Each path below is one point turned by a fixed rotation once a step. After each direction that follows a path, write how fast that rotation turns it, in degrees a step (0 if it stays still).
Each turn is a multiple of 5 degrees from 10 to 175, or 0.
Each row of a path follows its step; steps can be skipped.
Path 1:
step 0: [-33.2  -2.3  29.1  -4.1   5.3   4.6 -41.0  10.1 -11.1 -10.8  22.4  14.2
   1.1 -14.4  -3.3 -32.5  12.0  28.5  -8.4  29.0 -11.0  29.1 -15.0 -16.3
 -17.3]
step 1: [-61.4  -7.0 -15.1  27.2  17.8  -1.7   4.5  12.1   1.6 -36.2  12.3  25.8
 -29.4   5.4   6.6  12.3  -3.6 -24.6 -12.2   0.9   5.6   3.4   3.5 -17.6
   2.7]
step 2: [  8.2  35.0 -11.5   7.7 -18.8  -8.7 -13.3  19.9 -25.7 -13.5 -39.1   3.6
 -50.4  17.8   9.4  18.3  -5.9 -19.6  17.8  16.1 -13.4  -7.3  -9.7  -2.9
   0.4]
step 3: [ 13.7   2.8 -24.4  -1.4 -12.1  -6.5 -19.3  16.2 -28.7  11.7  30.4 -18.3
 -27.5 -25.7 -21.0 -11.4   9.6  -0.9  13.5  29.1 -15.2  10.2  27.1  37.2
  -0.2]
step 4: [-20.5 -24.3   4.0  30.7 -15.2  33.9 -17.3  -2.5 -18.4 -13.9   0.2   2.3
  19.1 -34.7 -21.5  17.0  27.0  -8.3  25.8 -21.1  -7.2  27.7  18.3   2.3
   6.0]
step 5: [  0.1  12.2  10.2  39.4  -7.1  21.6  -0.4 -29.6  -7.4 -21.4   2.8  14.0
 -16.2  -9.1  52.5 -10.3  11.5   8.7   2.6  -8.6 -23.5  20.7 -25.3  -1.8
 -22.0]
step 6: [-30.2 -15.9 -33.9  21.9   1.2 -22.6 -17.6 -10.8   7.5   7.3 -21.5  -5.0
 -11.7  17.8  21.5 -29.1  11.2 -15.7 -21.6  16.0 -34.0 -17.0   3.7  27.3
 -10.2]
step 7: [-13.5   1.8 -34.7  14.8 -25.7  -9.6 -25.2  21.0 -13.6  33.0 -26.1  -2.4
   5.7  -6.1  21.8  22.2   4.4  16.9   0.7  15.7   6.0   2.1  39.1 -26.7
  18.6]
step 8: [  5.9 -27.0  26.9   6.1 -25.8 -18.6 -15.7   3.3 -34.1  22.6  35.6 -20.2
 -25.5  -7.5  28.3  33.1   7.4   1.9  -2.3 -15.1  13.8  18.0   0.2   3.3
  -4.9]
step 9: [ -7.6 -45.2 -13.9 -26.1  -9.7 -20.7  -7.2  -3.8 -14.4 -38.6   3.2  -4.2
  20.1  -5.9  10.8  14.8   9.4  -6.5  15.0  -7.0 -36.6  20.2 -19.7   2.9
 -31.8]
[  3.2 -12.2  -7.0  -3.2  -6.2 -14.2  -4.5  -4.1   7.4  -4.7   7.6   1.4
   5.0   4.4 -16.5  -9.7   4.9   8.6  -5.2  21.4 -12.2   2.0  -6.5   6.7
  -2.2] | 120
[  3.2  -5.1  -7.4  13.1  -9.1  -6.3   2.6 -20.8  -6.8   9.8  -3.8  -6.8
   9.1   2.9  11.8   8.7   3.8   8.5  -4.3  -8.3 -12.5   0.3  12.5   6.9
  -0.7] | 25
[-11.3  -5.0   6.0   1.9   2.8   9.8   1.6  -8.8  -6.9  25.7   6.4   3.0
   3.6  -4.2 -10.9  -0.2  -6.2  -3.7   3.8  13.0  -0.8   9.5   4.5 -14.3
   5.4] | 100
[  2.7 -13.6   9.2   4.1  14.1  -8.8  -0.5  -2.7   6.1  -4.4  -6.1  -3.4
 -15.0  -2.2   5.1  -3.7   7.7   7.4  21.6   5.2  -2.4  -3.7  14.5  -8.8
  -1.5] | 0
[ -0.1  14.8  -2.2 -15.5   1.6   5.3  -7.8  -0.4  -5.8  -6.1 -14.0  -2.3
  14.2   9.5   5.8   3.8   6.6  11.2  11.2   8.3  -6.9  14.3  -1.4  -8.7
   0.9] | 155
[  9.3   2.2  -3.5  -0.1  -2.0  11.0   0.5  -1.3  17.3   2.7   2.9  -7.1
   0.0  -8.4  -9.3  10.3  -8.0  -5.8  16.4  -4.8  -9.0  11.5  -0.8  10.7
 -16.9] | 60
Path 2:
step 0: [ 26.0   1.7 -30.7  17.0  11.0   9.3  -1.7  19.9 -15.7  -8.4  51.4 -29.5
 -23.7  10.3 -23.1   9.0   0.9  -1.4  -3.4 -24.7  10.2 -22.9   2.1 -22.0
  46.5]
step 1: [  4.9  -5.5  -7.8   4.7 -48.9  -8.1  -5.4  24.1  27.8  -9.0 -27.9  55.4
 -41.4   7.4  -6.1 -21.5  -4.2   1.9 -16.0   6.2  11.1  -5.6  27.3  -6.7
   8.0]
step 2: [-18.9  -1.0 -19.2  -5.1  24.9 -16.4 -18.5 -20.1 -20.0 -24.5  28.7   6.7
   0.7  18.6  -4.6  -2.5  -3.4  -4.7 -23.8  28.7 -46.1  -7.0   5.5 -56.5
   2.0]
step 3: [ 30.1  10.3 -20.3  18.7   0.1 -30.9 -35.8  26.9   0.4 -40.1 -11.0  -6.1
  -6.4  36.9  15.8  20.2 -22.4  13.4  -7.9  -7.9  34.8 -16.3  -1.7  23.1
  -0.1]
step 4: [  2.7 -14.0  12.7  24.1 -26.3 -29.4 -18.0 -33.4  35.9  -8.7  -4.2  -8.3
 -38.6 -34.8  16.4  10.3   9.5  -6.8 -27.4  -4.8 -31.0  14.2  -6.9 -26.1
  14.5]
step 5: [-19.1   9.6 -35.2 -16.1   5.0  20.7 -30.3  -9.8  -8.9 -51.0 -20.2 -37.9
 -14.8   3.3 -20.5   6.0  16.3   1.3  26.7  28.8  12.3 -12.2  23.3 -11.7
   0.4]
step 6: [  2.2  36.0 -21.2   4.9  14.4 -35.0  -3.9  14.7  27.6  -3.2 -10.3   4.1
 -20.1  -3.2 -10.6  -8.5  29.7  13.1 -45.4 -25.9  12.9  17.3 -25.4  -1.2
 -40.8]
step 7: [ 30.8  17.5 -13.4  -4.3  -9.5   4.2   2.7  17.3  -5.9 -24.1  24.4 -21.5
 -13.3 -55.2  36.2  -1.4   2.6  27.6  12.6  36.6 -29.9  -0.1   8.0 -12.3
   6.2]
step 8: [-26.9  54.8   9.3  12.3  -9.4   7.4  -2.2   8.6  16.9  -0.6 -17.0  -2.1
 -36.7  21.7  14.9  16.6  -4.8 -32.1  20.7  14.9  21.3 -21.6  -7.9 -15.6
 -37.3]
step 9: [ -4.0  26.3   7.4 -22.3   6.9 -17.6 -12.0 -20.7  -6.3   5.4  -3.8  -3.1
  18.7 -36.9  10.2  -3.7  25.4  31.4 -35.3 -13.5  -9.5 -62.2 -12.5  -9.3
   5.1]
[  6.8  -9.9   4.0   8.1   5.3   1.3   0.2  -6.0  -5.7  12.8 -14.0  -3.5
  -7.6   0.4   7.8 -15.0  -1.8  -0.8  -8.5  -8.9  -0.2   1.6  -8.5 -20.7
 -12.8] | 155
[-11.5  -4.4   6.2  14.7 -12.8  12.4   0.3  -2.0  10.9   0.1  -0.9   2.7
  -9.7 -12.5   1.6   1.3   1.5 -12.6  12.7  -2.8   8.9 -10.7   6.4  -9.7
   9.7] | 100
[ -5.1   5.6  -7.3  -7.3 -11.8  -5.8  -9.2  19.5  -0.9  -8.5  -3.9 -11.3
 -12.6   1.3   3.3   2.1   2.1  -4.6  -8.3  -8.6 -17.2 -12.8   0.1  -6.4
  -2.0] | 0
[ -4.3 -17.5  -4.4  -2.5  -2.4   1.0  20.1   6.5  -7.3   5.1  -1.9   5.1
  -0.3   8.9 -11.7   1.8 -19.2  -4.2  -7.0  -5.2  -3.6  -4.9  -2.2   1.3
  15.1] | 20
[ -5.7  -7.9  19.6   0.2  -0.1 -11.5 -12.8 -14.8   3.2  -3.4  -9.1 -13.9
   8.5   4.0   4.3  10.7 -13.1   0.4  -4.0  -1.3  -0.3 -10.5   0.2   6.5
   2.4] | 60
